One turn sends every row of this set to another row. A few are shown first. Where does it send the rows asked after them?
moma: [ 1.13  0.95 -2.19  1.32  0.16  0.21 -0.56 -0.39  1.27  0.49 -2.00  0.87
  1.92 -2.22 -1.09 -0.73  1.82  1.40  2.28  0.84  2.11  1.51  0.31  0.84
 -0.39  1.14  0.92  1.03  0.77 -0.98  1.70 -0.64  2.66  0.91 -1.94  0.69
  0.43 -1.97]
tatuz: [-1.43 -0.44 -2.00 -0.67  2.20 -2.64 -0.58 -1.05 -0.18  0.59  1.56  1.35
  0.75 -3.51  0.73  0.44  1.30  0.73  0.27  0.41  0.75  2.16  0.44  2.14
  0.60 -1.79  0.97 -0.65  1.63 -1.70  0.38 -1.08 -0.15  1.91 -1.14 -0.98
  0.89 -0.42]
geko: [-0.37  0.24 -2.45 -0.36 -0.64 -1.21  0.60 -0.41  1.27 -1.92  1.00 -1.64
  0.34 -2.26 -1.51 -1.17  0.59  2.28  2.85  2.03  0.93  0.26  0.76 -0.20
 -1.44  0.67 -1.72 -0.73  0.85 -0.88  0.29  0.32  0.70 -2.37 -1.25 -0.78
  1.42 -0.61]
voba: [-1.00 -0.20  2.20  1.35  0.21 -0.07  0.69  1.33 -0.23  1.39 -0.93 -0.43
 -0.28  0.17 -1.80  2.91 -1.90 -1.59 -0.40 -0.08 -1.65 -3.47 -0.23  0.68
 -1.32  1.14 -0.21 -0.13 -0.93 -0.73  0.29  1.76 -3.24  1.23  0.29 -1.67
 -0.24  1.53]
Nos: [ 1.22  0.71  0.79  0.13  0.25 -0.20  0.13  0.29 -1.94 -1.32 -0.29  0.95
 -0.56  2.85  3.78  2.34  0.92  1.40  1.33  0.03 -0.03  1.32 -0.01 -0.56
 -0.50  0.55 -0.65  0.68  1.50  2.57 -0.45 -0.48  2.17  0.44 -0.97  0.25
 -1.56 -0.85]
nafi: [-2.73 -0.68 -0.63 -0.72 -1.74  0.70 -1.13 -0.63  0.65 -1.06  0.73 -0.40
  0.44 -2.51 -2.40 -1.93  0.08 -0.04  1.34  2.18  0.10 -0.19 -0.29 -1.23
  0.89 -0.41 -1.35  0.05  0.14 -2.45  1.73  0.02  0.22 -1.66 -0.86 -1.35
  2.52 -0.67]
kebu: [ 1.46 -1.18  3.59  0.30 -0.36  0.83  1.95  1.05 -0.12 -2.66  0.25  0.77
 -2.01  1.08  0.86  0.22 -0.46  1.87  0.00 -0.59 -1.11 -0.33 -1.18  2.25
 -0.72  2.55  2.06 -1.95  1.16  2.34 -0.29  1.00  0.62  0.62 -2.25  1.04
  1.16 -0.08]
duda: [ 0.00  0.61 -2.12  0.40  0.42 -0.58 -1.29 -1.30  0.47  1.17 -1.85  0.55
  2.49 -2.53 -0.88  0.14  1.95  0.44  1.89  0.84  2.09  1.59  0.17 -0.09
  0.69 -0.24  0.18  1.00  0.03 -2.01  1.80 -0.37  2.09  1.38 -1.00  0.59
  1.00 -2.43]
med: [ 2.94  1.18  2.36  1.28  0.64  0.52  0.18  1.36 -1.63 -1.53 -0.37  1.11
 -0.66  2.15  2.49  0.84  1.36  0.89  1.18 -0.04 -0.25 -1.35 -0.09  0.37
 -1.89  2.01  1.57  0.49 -0.38  1.36  0.49  0.86  3.25  0.73 -0.99  1.27
  1.05 -0.82]
lumu: [-0.91  1.37  1.11 -0.68  0.17  0.17 -0.69  1.42 -0.65  0.98 -0.32  0.30
 -0.27  0.79 -0.23  1.69 -1.00 -1.43 -0.81 -0.05 -3.92 -3.33  0.49 -0.14
 -1.35  0.55 -1.46 -0.51  0.19 -0.75  1.20  1.92 -1.50  1.88  0.54 -2.72
 -0.73  2.80]
serud: [-0.66  0.31  0.74  0.12 -1.92  1.70 -0.40  1.84 -1.13  1.52 -2.05  0.73
 -0.71 -1.01 -0.56  1.55  0.00 -0.33 -0.10 -0.37 -3.68 -2.50 -1.79  0.38
 -0.14  2.97 -0.76  0.22 -1.35  1.10  2.31  1.46 -1.34  2.65  0.18 -1.61
 -0.59  1.74]
zapo: [-0.06  0.60 -2.43  0.09  2.41 -2.81  0.13 -0.62  0.72 -0.03  1.47  1.09
  0.42 -2.83  1.09  0.10  1.15  1.97  0.55  0.82  0.94  1.94  1.54  2.64
 -0.86 -0.88  0.61 -0.58  2.52 -1.13 -0.43 -1.09 -0.55  0.83 -1.74 -0.71
  0.70 -0.20]
Gov: [-1.80 -0.73 -1.79 -0.92 -1.02 -0.66  0.10 -1.33  0.84 -1.31  0.55 -1.71
  0.78 -2.73 -1.94 -1.16  0.69  1.05  2.95  1.59  0.95  0.39 -0.16 -1.14
  0.17 -0.34 -1.60 -0.77 -0.41 -1.88  1.01  0.51  0.92 -1.87 -1.06 -0.85
  1.82 -0.90]
tomo: [-0.71  1.04  0.66 -0.62  0.65 -0.44 -0.27  1.74 -1.35  0.90 -0.75  0.80
 -0.41  1.09 -0.41  2.15 -1.09 -1.76 -0.84 -0.64 -3.18 -3.90  0.03  0.39
 -1.37  0.62 -1.10 -0.31 -0.27 -1.11  0.58  2.54 -1.46  2.23  0.57 -2.39
 -0.65  2.33]
feko: [ 0.48 -1.05  1.78  0.59 -0.23  0.07  0.60  0.60 -1.25 -1.30  1.18  1.19
 -0.53  2.42  2.12  2.55  0.03  2.17  0.60 -0.60 -0.25  2.16 -0.69  1.72
  1.00  1.63  0.69 -0.83  2.73  2.36 -0.76  0.53  0.76  0.67 -2.69  0.48
 -2.09 -0.09]
paf: [-2.56 -2.03 -0.96 -1.80 -0.18  0.25 -0.42  0.22  0.60  0.20  0.67  0.71
  0.58 -3.93 -2.16 -0.89  0.27  1.89 -2.29  1.23 -1.32  1.60 -0.59  0.33
  1.71 -0.63 -0.89 -2.25  1.95 -0.89  1.94 -0.83 -0.87  0.85 -0.97 -0.04
  1.83 -0.45]
fum: [-0.22  0.40  2.25  0.78  0.28  2.55  0.42  0.74  0.73  2.36 -2.74  0.95
 -0.64 -0.80  0.24  0.95 -0.83 -1.53 -1.63 -0.07 -3.56 -2.16 -0.49 -0.27
 -0.90  0.92  0.69  0.07 -0.98  0.40  1.37 -0.40 -1.47  2.84  0.32 -1.59
  0.45  2.17]
kivok: [ 0.07 -1.97  2.39  1.05 -0.24  1.23  2.09 -0.11  0.15 -1.64  1.04 -0.53
 -1.23  1.78  1.87  1.74 -0.53  2.13  0.75  0.75 -0.67  1.79 -0.34 -0.68
 -0.05  1.11 -0.39 -1.49  1.09  2.82 -1.36 -0.18  0.14 -1.22 -2.20  1.07
 -0.22  0.15]
pak: [-1.65 -2.31 -1.59 -2.10  0.27  0.20  0.66 -0.29  1.20 -0.43  0.72  0.07
  1.05 -3.34 -2.21 -1.56  0.70  2.34 -0.66  0.40 -1.22  1.80 -1.05  0.78
  1.53 -0.59 -0.08 -3.27  1.88 -1.21  1.37  0.23  0.97  0.73 -2.10  0.16
  1.23 -0.10]
muka: [ 0.08 -1.48 -1.84 -1.07  0.57  1.18  0.84  0.37  1.73 -0.80  0.54  0.70
  0.76 -3.02 -1.60 -2.49  0.91  3.10 -0.23  0.40 -1.22  1.97 -0.42  1.42
  0.25  0.61  0.62 -2.63  2.47 -0.37  1.33 -0.07  2.22  0.37 -2.85  0.16
  0.93  0.28]
tudup: [-1.28  1.26 -1.96 -0.13 -0.40 -0.13 -2.09 -0.89 -0.23  1.14 -1.78  1.17
  1.71 -2.55 -1.02  0.26  1.48 -0.13  0.34  1.91  1.32  0.95  0.55 -1.09
  0.97 -0.13 -1.41  1.56  0.13 -1.88  2.46 -0.64  0.43  1.24 -0.16  0.35
  1.63 -2.60]
Pum: [ 2.05  0.64  1.91  0.06  1.18 -2.35  0.90  1.59 -1.78 -1.70  0.22  0.88
 -1.20  1.37  2.16  2.78  0.26  2.14 -0.25 -0.87 -0.48 -0.56 -0.05  2.18
 -1.72  1.64  0.87 -0.88  2.10  2.06 -0.12  0.81  0.07  1.27 -0.67  0.93
  0.07 -1.16]
vogof: [-0.25  0.27  1.75  0.38  0.56  2.14  0.78  1.03  0.21  1.67 -3.50  1.03
 -0.83 -0.63  0.22  0.83 -0.51 -1.72 -1.34 -0.24 -3.08 -3.00 -0.98 -0.76
 -0.91  0.80  0.30  0.07 -1.85  0.28  0.84  0.14 -0.81  2.98  0.44 -1.34
  0.47  1.80]
Gir: [ 1.20 -0.43  2.27  1.19 -0.14  1.65  0.57  0.07 -0.17 -1.39  0.12 -0.41
  0.35  3.65  1.75  1.16 -0.19  0.82  1.42  0.92 -0.09  0.50  0.33 -1.68
 -0.55  0.39 -0.16 -0.33  0.78  1.56 -0.49 -0.52  2.89 -1.33 -1.79  0.58
 -0.77 -0.56]
bev: [-2.26 -0.36 -1.50  0.05  1.09 -1.48 -1.94 -0.20 -0.87  1.02  1.75  2.47
  0.68 -3.51 -0.07  0.26  1.09 -0.10 -0.60  1.02  0.25  1.33  0.12  2.24
  1.47 -1.40  0.93  0.56  1.41 -2.22  1.53 -0.89 -0.56  2.07 -0.82 -1.29
  1.09 -0.62]
zazet: [-0.66 -0.32  0.77  0.03 -1.13  1.41  0.57  2.14 -1.03  1.51 -2.41  1.00
 -1.18 -1.11 -0.63  1.65  0.08 -0.29 -0.58 -0.61 -3.08 -2.74 -2.20  0.68
 -0.19  2.92 -0.09 -0.03 -1.86  1.02  1.33  1.66 -1.81  3.18  0.27 -1.20
 -0.31  1.57]
fen: [ 2.00  0.74  2.97  0.61  0.67  0.20  1.88  0.22  0.03 -2.43 -0.21 -0.74
 -1.15  2.32  0.97  1.11 -0.61  1.25  0.78  0.68 -0.48 -1.27  0.97 -0.86
 -2.27  1.86 -0.80 -1.46  0.29  1.30 -0.87  1.78  0.50 -1.31 -1.18  1.60
  2.06 -0.52]
ziv: [-1.01  0.30  2.15  1.58 -0.62  0.07 -0.08  0.81  0.07  2.01 -0.82 -0.35
 -0.12 -0.27 -1.30  3.17 -1.69 -1.56  0.05  0.23 -1.71 -2.96  0.06  1.14
 -1.07  1.56 -0.28  0.29 -0.49 -0.48  1.01  1.15 -3.80  1.45  0.41 -1.97
 -0.53  1.71]

Nos -> Gir
paf -> bev
Now find these:
fen -> kebu
muka -> zapo
tatuz -> duda
lumu -> fum
zazet -> tomo

